In the rows, zero is written as 128.
One turn moves every row onto another: examples first, then more rows asked:
q_964: [152 122 111 110 142 141 112 137 125 125 131  89 108 151 121 110 112 123
 113 184  91 135 117 116 105 139 124 108 113 121 143 117 137 135 124 125
 133]
q_533: [106 119 109 151 128 123 121 140 140 171 133 102 126 139 128 119 113 120
 121 101 139 141 120 141 106 130 132 116 113 128 110 128 130 149 112 145
 114]
q_397: [158 124 100 117 137 138 108 134 123 114 123  92 114 143 122 114 116 122
 117 190  90 136 115 120 111 135 129 108 115 131 140 128 137 138 119 126
 124]
q_802: [150 125 103 112 139 142 112 136 120 123 130  94 110 149 123 115 119 122
 111 189  91 132 116 118 115 140 125 108 112 126 141 121 141 137 122 126
 126]
q_249: [102 119 113 117 130 125 116 135 138 111 112 104 136 129 121  79  97 142
 131 134 111 140 118 188 106 127 134 132 119 127 123 138 131 128 106 131
 118]
q_860: [ 97 125 102 117 138 140 122 146 127 133 124 103 133 137 132  72 111 133
 115 140 123 123 117 188 111 128 127 120 100 122 122 130 143 130 112 136
 114]
q_163: [ 90 123 119 110 138 143 125 145 132 139 125  99 129 146 126  77 102 141
 120 136 113 127 125 186 104 138 125 122 108 119 120 119 142 126 112 133
 128]
q_257: [130 114 141 162 141 147  73 141 105 107 151  89 108 154 128  92 112 143
 113 144 128 136 106 168 106 129 114  89  94 107 134 118 129 114 124 152
 140]
q_360: [155 121 113 109 139 138 111 133 127 120 125  90 108 149 117 117 107 130
 118 184  84 141 119 119 107 142 127 111 123 125 142 119 135 134 123 122
 134]
q_936: [109 122 105 156 124 125 120 135 137 163 125 104 131 136 130 122 111 121
 125 105 137 142 122 143 105 127 137 114 118 137 106 137 127 149 108 145
 112]
q_399: [ 96 117 124 108 136 124 120 139 141 126 121 102 128 140 119  78  95 147
 128 129 109 138 121 185 105 136 128 134 119 116 127 124 134 123 110 127
 128]
q_417: [150 116 170 154 160 137  79 139 138 126 146  92 110 140 121 150 117 113
 107 133 120 133 109 131 118 120 132 115 104 114 129 121 128 131 126 118
 125]
q_97: [111 117 127 160 124 134  74 132  99 103 152 111 113 156 131 118 132 147
 112 150 120 136 100 171 135 137 115 109 101 115 141 118 142 111 123 150
 123]
q_335: [131 118 132 171 129 148  69 128 100  88 133  99 121 146 128 111 112 150
 124 151 117 145 111 176 109 130 125  95 113 125 126 133 125 115 116 152
 132]
q_403: [146 121 156 160 148 133  77 131 132 119 140 105 118 134 124 162 126 112
 109 141 117 135 105 135 133 119 135 122 109 122 128 131 132 131 124 119
 113]
q_215: [114 116 108 154 125 115 116 133 145 156 126 102 130 133 124 118 107 122
 129  99 136 149 119 142 104 125 137 120 121 132 110 137 121 149 108 143
 113]
q_500: [153 124 156 165 157 151  77 139 130 121 139  93 119 133 128 149 121 105
 105 142 127 129 109 137 117 114 136 106  99 123 120 133 130 135 124 124
 118]
q_365: [152 123 169 162 152 147  77 131 135 118 133  96 120 135 120 161 110 118
 115 141 113 139 117 136 113 121 138 112 116 126 117 130 125 131 120 119
 124]
q_819: [111 118 153 156 126 147  76 131 103 107 144 103 114 162 123 126 113 161
 123 147 107 144 116 172 116 147 116 105 119 118 131 112 134 108 118 147
 142]
q_11: [158 120 105 113 137 130 107 131 129 112 125  94 110 144 117 115 112 126
 119 184  86 140 112 117 113 138 129 115 120 125 144 127 133 134 121 124
 126]
q_983: [ 99 124  98 121 130 129 119 137 129 117 116 110 137 131 128  82 113 136
 123 142 117 131 115 190 117 126 133 129 109 130 123 138 140 130 108 136
 109]
q_552: [138 127 165 158 152 154  83 136 127 134 143 100 118 144 128 166 123 115
 104 143 117 128 114 136 123 128 132 113 106 125 119 122 137 132 124 121
 122]
q_43: [129 105 143 156 132 118  71 131 115  93 149  99 109 148 119 102 114 148
 122 136 119 147  98 165 123 130 117 113 107 104 149 122 124 110 120 146
 134]
q_425: [107 116 119 148 123 116 119 133 145 162 127 102 127 138 122 124 104 128
 129  98 130 150 124 140 103 132 135 123 126 130 112 129 124 146 108 140
 119]
q_749: [109 118 119 150 129 125 121 139 142 170 129  97 126 140 125 117 103 125
 125  98 135 145 125 140  96 133 135 114 118 130 106 126 124 147 110 142
 122]

q_819 -> q_43
q_11 -> q_397
q_552 -> q_417
Now these:
q_249 -> q_983
q_936 -> q_533

